One hidden turn or mirror swaps the rows below in pairs. Which row is each named row swapped with?
The rows were stretched afterwards, more along some directions than others.
Kodet: [-37 -18  12 -19  20 -36  27 -24  17  13   1  14  16   1  29  22  19  14]
Zur: [ -2   9  33 -33 -14 -10  17   2  14  35  52 -50   9   1   6  21  40 -15]
nozap: [-28  -5  -1  -4  26 -33  -8  -2  12  13 -13  31  23  -8  16  10   2   6]
Lof: [  0   2  18 -43  23   7  28  22 -32  45 -27  -8  44 -42   9 -17   2  11]
zev: [ 25  17  25 -28   9  24  26   7   1  25   8 -26  43 -23   8 -15  41  12]
Rirum: [ 13  24   1 -30  13  24   4 -22 -18  51  -4 -25   6  16  -7  31  -9 -32]
nati: [ 21   7  12  -4   4 -11  16  -9   9   8  26  -7   0 -11 -10 -30  62  10]
zud: [ 18   5  37 -35   8   8  -4  -8 -25  36  -6 -24  12   1  -1  47   4   3]
seb: [  0  10  -5 -29  -4  -1  43  20  12  49   8  23  27 -35  -4 -18   9   4]
samuv: [  4  21  -8 -41  16   5  34  -9  46  57  23  21  18 -34 -21 -18  21  25]
pero: [ 11 -14  35 -31   9  -6   8  19 -24  59  -8  11   4 -20 -14  16  -1  -9]
Siba: [  2   3   8   2   6   0  15 -29 -19  -2  10 -10   7  10 -28  26  25  -1]
Zutup: [ -6   0  15  11  14  19  21 -11  16  26  23  -4  -2 -14   4   3 -13  -9]
dom: [ 26  16  21 -37   7  36  24   8   8  25   1 -37  46 -25  -2  -8  34   8]
mosik: [  4  -3  30 -14  22  -7  20  33 -13  39  -8   2  14 -29  64 -10  16  11]
Lorob: [-32   9   1 -17  23  18  29 -26 -13  -1 -16  32   8 -16   0  21  -4   0]
basi: [ 59  15   8 -14  -6  19  18   7  -9   7  30 -23  -8   7   6 -16   2 -14]
fezol: [-29   6   9 -30  22   6  30  -4  -7  29 -14  47  14 -32  -8  23   0   4]
Soze: [  0   0  19  -7  12  38  30  -8   5   9  -9 -43  16 -15   6   1  -5 -29]
bubi: [ 10  18   1 -42 -18  37  20 -18  20  38  -2 -33   3 -20   0  25 -26  -6]
maram: [ 25  -7  35 -14 -19 -18  34  17  -8  69   2   4   5   1  13  16  10 -19]
saliv: [-23 -27   9 -12  25   2   8  -8  26  36  37 -14   1   5  11 -14  12  -4]
megel: [ -6  29   4 -11 -13 -20  23 -35  33  47  32  12 -16  14 -14  24  19 -12]
luno: [-14  -1   5 -46  36  42  -6   5  13  23  -3 -26  18 -29 -16   5   9   4]
zala: [ -6  21  23  -6 -16 -15   2  19   5  30  29   3  -6 -26   4 -10  14 -12]
gamak: [ 14  12 -10  -8  29  35  10 -15   9  -4  25  -9   8   8 -23   2   5   6]
rolof: [-16 -23  11 -13  20   1   6   0  21  40  33 -18   4   5  11 -16  16  -3]
Nal: [-23 -23  38  -6 -10   4  48 -19  24  34  24 -17  10  -2 -24  26  19 -15]
Sidav: [ 32  -4   8 -18 -13  43  34 -26  18  23  54 -39 -26   9 -27 -16   3 -13]
Resop: [  0  21  15  -7  31 -15 -18  -2 -32  26  28  -2   8  -3 -22   9  18 -11]
fefi: [ 11  -2  11 -20  22   2   6 -13   6  46  19 -12  -9   8  15  24 -35 -12]
ket: [ -9 -23   9  -8  21   9  14  -7  27  37  20 -19   5   6  14 -24  22   0]
Fako: [ 26  20  19 -44   7  31  23   6  11  36   1 -35  47 -25  -6   1  34  10]
Teziv: [ -4  10   2 -25  -1   5   0  14 -31  -5 -35 -11  12 -10  13  17  13  -1]
femi: [-20   9   5 -31   4 -28 -25 -27 -24  32  24   8  -9   2 -19  43  -3   5]
Zarut: [  1  20  -3  -8 -11 -21  26 -26  35  29  37  13 -18  19  -1  17  18 -12]
kor: [ 10   8   4  -1  21 -17  -9 -24  23   3  13 -29  13   4   1 -29  14   0]
vode: [ 38   8  -4   0  24  27   8   6 -19  -1  13  24   0  -8  -7 -31  -3  -3]
tatob: [ 19   6  15 -34   7  11  25 -29 -12  26  19  -6   9 -14 -55  17   9  -3]
Vosav: [ -3  21  18 -12  22  26   3 -26 -12  31  26  -4   4 -11 -16   5 -12 -33]

Lorob pairs with megel
Zarut pairs with fezol
maram pairs with vode
mosik pairs with nati

One hidden turn or mirror swaps the rows below in pairs. Which row is each named row swapped with?
The rows were stretched afterwards, more along some directions than others.
dat: [ -9  -7 -20   3   5  36  16   6  19  26 -13 -10   2  -6 -11  34 -13   2
  31  -9  19   1  11   7  20   3 -19   3]
Zubor: [-19   9 -27 -15  -6   1   2  12  -6   2  15 -45 -62  14   2  17  17   4
   3 -17  22   8  10  10  40 -21   7 -14]
tofat: [-10   4  33   5   5  25 -22   4   8 -15  35  12   0   8 -13  21 -31  -2
 -17  12   1  17   5 -14 -15  25 -24  16]
tepo: [ 10 -18 -15  16   0  20  18 -12  -7  17   1  17  19   1 -14   7 -30  -1
  11  25   8  21 -19 -19 -20   2   3   9]
zug: [-25  -2 -34  23  15  11   5  -2   2  21  22 -23  -2  -7  -9  43  -2  -6
   2 -15  26  38  17  13   0  18 -10  24]
Ladop: [  6  13   0   5 -13  56   3   6   0 -11  19  13  24  12 -16  16 -33  -1
  14   1  -4  12 -19 -14 -10  -5  11   7]
lidab: [ 34  17 -33   5  -3  -9  -2  -9  18   1 -11  -6   1   0  -9 -10  12  -8
  19   7 -26 -15 -23  17   3  -1   9  -2]
pom: [ 12  -7 -24 -25  16  -7  -7  -1  11  23   8  18  -1  -8 -18 -21 -15  18
  11  -8  15  -5   2   5 -12   6 -27  16]
viki: [ -5   5   3  11  16  20   2   9   2  23  37  -7  10  -4 -17  24 -18 -10
 -15   4  -2  31 -22   5  17   9   5  10]
tasos: [ 14  -7 -50  17  15   4  -9  -7   7   6   9 -23   5 -30  -1  14  23 -12
 -25 -10  17  19 -11  26  13  28  14  23]
lalat: [ -7  41 -27 -39 -15 -14 -38  11  12   0  27  -5 -22  14   5 -19  -2  28
  16  -5 -18 -11 -19   9  -4   1 -11  12]
pila: [-23  17   6  13 -19  27  10   9   0 -21  25 -29 -34  12  -4  41   0  -4
   1  -3   3  25  -6 -16  29 -24  18  -5]
Bim: [ 49  -1 -21   4  -8  -4   5  -5 -20 -13   9  31   1  27 -13 -26 -33 -37
   4   6   4   1 -19 -11 -31   0  14   3]
zit: [  0 -22 -68   3   1 -17   1 -11   1   1  13 -30  11  -6  21  -4  23   7
  -6   8  34  13   0  30   7  11  35   5]
repap: [  7  13  -9 -11  15 -21   7   5   2  23  23  22 -18   9 -25  15 -12  -8
  31   1   3   0 -19  13  -8   4 -20  -3]
fulu: [  2  10 -31  19 -11  31 -18  -8  14 -13   5 -20  11  -9  25  19  -6 -12
   7  -3  12  17   7  10   8  10   7  23]
mabar: [ 35  27   2   3  15   6  13   6 -24  22  15  22  16  34 -19   3 -28 -29
   9   7  11  31  -7   8 -26   5  -4  25]
Purom: [  3   1 -28  -7 -30 -16 -21   1  11 -25  47 -18  -2  23  21  -5   0   1
 -15  13 -17  10  -1  16 -20  14  28  24]
domu: [-35  13  -8  13  18  11   7 -16 -16  -5 -12   3  -9   9 -20  17  -2  10
  23  14  37  14   8   6  10 -15   4  -3]
metok: [ 43   6 -32   6 -11  -5 -31  -8  15   3  33  -8 -12 -13  -3  -5   5 -18
 -24  -6 -33   9 -16  18 -13  11  -3  34]
nomu: [ 22   4 -32  45  20 -15  23  -2  -5 -14  -1 -11   3  -2 -19   8   2 -31
 -17  -5   9  24 -23  11 -12   1  31  11]
Mub: [-29  10 -17  15   4  29   7   5   3   1   9 -12  -5   9 -15  28 -17   3
   2   4  26  30  13 -13  -4  12  -8  12]
fem: [ 21 -14 -26  30  -5  16  39   4   3  -3  23 -10   2  -3   2  33   3 -37
   2  -5  30  37   8  -5   6  14  18   7]
Gotap: [ 13   8  -6  -9  11  -8  -4  16  30  12  27  -8  -3  -3 -29 -11 -29  -2
 -11 -14 -17   3  -9  -5   3  24  -1   0]
nopug: [ 11  -1  11  -9   3  25  -8   9   4  28  32  -3 -12   9 -12  13 -36   4
   7  18  -6   8  -5  -1   0   3 -24  10]
Boku: [  5  21 -13 -19  -8  -9  22  19  18  28  31   5  -9  20 -21  13  -1   3
  16  -1 -17  12 -13  -5 -11  18  -9   8]
Runab: [ -9  21  24 -18 -10  27   3  10   5   5  29  21 -14  24 -23  17 -25   3
  12  26  -8  21 -24 -21  -7   0   1 -16]
kene: [  8  13 -43  -9  15  -7  11  -1   7  32 -12 -33 -27  -6  16   5  23  -5
  22  -9  15   3  -1  33  27  -3  -4   9]
kom: [ -5  -5  10  25  -9  32  22   0   4   5  37  16  -8  16  -9  50 -24 -24
  22  -3  22  33  13   6  -8  -1  -5  21]
det: [-45  -2   7   7  -1  21  12  -1   2   4  39  -4 -31 -14 -10  48  15   7
  -1  -6  23  25  11  -9  14 -10 -28  14]
Zuba: [ 33 -11  -7  22   4   3  12  -5  16   1   1  18  13 -10 -21   7 -15 -23
  -1   6  12  10  -3  -6  -6  13  18   1]
zuz: [ -8  24  -5  22 -20  11 -10   2  -6 -45  12 -17 -12   7  12  33   7   5
  17   4 -19  -2 -13   8 -12  -9  13  12]
Bana: [  9 -28 -46  36   9   6  26  -1   8 -10   1 -18   7  -6 -26 -12 -20  -4
 -14   4   4  35  -8  -5 -26  16  13  -8]
sivi: [ 25  10 -54 -17  -9 -16 -21  -2  -1   5  33   1 -22  13   0 -30   1  -9
   4  -4  -9   9 -11  27 -26  14 -16  24]
Zatu: [ 10 -26 -24  10   7   1   1   4   6  11  13  -7   0 -19 -23   5 -25  22
  10   2   4  -8  -6  -2  -5  -5  -9   3]
soni: [ 20   9 -25  14 -14   4   0   5  17 -25  27 -15   0  11 -16  12 -25 -23
   9   0 -50  -1 -29   8 -26   2  30  -5]
fovas: [ 23  20 -39 -15  -3 -11 -13   1   4  -4   9  12  -9  16 -11 -33 -12  -2
  13   8  -3  -3  -6   7 -29  12 -13  14]
refe: [-23  11   7  14  27   3  19   1  16  46  15  15  26 -12 -23  32  -5  11
   4 -13   0   5 -12  -4   8   5 -21  31]
Zepe: [  3  -4   8  16   6   4   3   2   7 -26  45  14  -3  -3 -18   8 -15  -6
   3 -11  -9   1 -12   7 -12   1  -9   2]
vovur: [  7  23 -10  23  10  23  22  -3  -8  -1  20   4   9  29  -6  16  -6 -21
  12  19   1  41 -20  22 -26  -3  19  12]
Vorol: [  5   1 -10  20 -12  25  18   8  -2  -6  53  -3  10  -3  15  58 -11 -15
  23 -13  11  28  -9  11  -3  -3   6  11]
regap: [ 11  -3  14  22  -3  -4   1   0   4 -25  67  15  -3  -1   9  -1 -10 -26
 -19  -2   3  24  -2   2  -7   3  -1  26]
fula: [ 17 -12 -23  19  -6  -1  -3   4  16  -6  35   4  19 -13 -22  -8 -18   3
 -11  -7 -28   8 -22   9 -14   5  15  21]
mige: [-16  15 -29 -31 -11   4 -10  10   6  20  42 -32 -37 -10  -3  30   9   5
  10 -21  14  26  -3   5  26  -5  -3  -2]
Kanu: [ 16  12 -33  14 -16   8  -9 -10   8 -26 -15 -20  -4   4   0  16   4  -3
  28   1 -35 -22  -7  16 -10  -8   8  -1]
mabez: [-11  17 -21 -21 -12   3 -22   7  19  -6  53 -13 -17   3  -4   7   3  16
  -5   0 -32  21 -13  20 -19  20  -3  22]
tif: [-29 -33 -17  40   1  -6   1 -27  20 -26  27 -12  10 -13   4   3  15  15
 -30  -1  12  15  19   9 -14  19  14  17]
sapub: [-20  -5 -37   6  12  14 -11  -5   8  22  34 -33 -20 -24  -9  28  17  17
 -16   0  10  36 -13  13  16   4  -3  -4]
Nese: [ 28   1 -42  -4 -33  16 -29  -7  35  -1  20 -17  -1 -11  -3  -2   8  -6
  -4  -5 -33   2 -11  17 -10  27   0  15]
tizo: [  7   5  -4   1   9 -27  -5  -5  22  19  26   9 -20 -19 -17   7  18 -10
  -9 -10 -10  -8   6  11  -1  16 -38  29]
buv: [  5  21   1 -17  17 -31 -10 -16 -16  11  30  13 -12  11  13  -9   8 -17
  -6  -3  11   2  -4  12   0  -4  -8  28]
sov: [ 22   8 -11  29   8  16   5  13  12   7  45   0  23  11 -25  18 -21 -31
 -12  13 -10  51 -15  16 -20  30  12   4]
Sep: [ 25 -16   5   6  14 -29   4  -3   3  20  44  19   2  12 -13 -15 -22  -7
 -10  23  21  28  10   8 -19  29  -1   9]
Zute: [ -3  26  18 -29 -21  -6 -17  28   0 -25  42  12 -34  25 -12  12 -25   6
  25  -7 -15 -15  -3  -4  -7 -11 -21   3]
bova: [-13  14  25   3  21  21  22  10  11  40  24   9  -1   2 -27  44 -23 -12
  10 -31   2   8   1   0  16  -4 -26  30]
vev: [ 25   5 -48   9  -4  16  22  17  -2  21  15  -1   6   1 -31   5 -18 -22
  -1 -16  -3  34 -35  -5  -8 -10  17  14]
Sas: [ 21 -22 -27  31  14  19  26   0   6   0   6 -35   1   5  -1  12 -27 -34
  -7 -19   0  25 -13   2  -2   3  12   5]
Bovom: [-23 -13   1  13  18  10  29   1  10  29  28   6   9  23 -25  25 -33   3
  14   6  31  39  26   0 -16  20   3  -7]
des: [ -4  -3 -34   9   6  23  23   9  -8  21  26 -20  -7  16 -13  26   4 -11
   2 -13  40  23  -5  23  20 -11  38  -6]
vafu: [ 25   5 -23 -15  -5 -13  14  18  30  48  50  -7 -11   2   2  17  -7 -11
   8 -31 -10   9  -3  23   5  15 -15  28]
Kabed: [ -1  18  -5   8 -10  -7 -22 -13   6 -35  -4   7 -25  19 -20 -26 -12  -5
  -5  20 -28 -11 -13  -3 -16   5  -1   7]
sepav: [ 31  13  -2   0  16 -12  10   6 -18   8  38  16  20  37  -6   3 -20  -8
  28 -16  11   8  -3  33 -32  -9   6  19]
motan: [ 14  -8   0  33   7  30  25  -3  13   0  44  10  30   7 -21  39 -43 -33
  12   9  -4  60  -4   7 -33  19   2  -5]
lomaz: [ 41   5 -18  -5  -4  -8  16  16  -4  26  34  25  -4  21 -37  -6 -23 -25
 -15 -27  13  25 -21   2 -14   0   3  19]

pila pairs with lidab
mige pairs with Nese
bova pairs with Zepe
zit pairs with Purom
fovas pairs with Mub

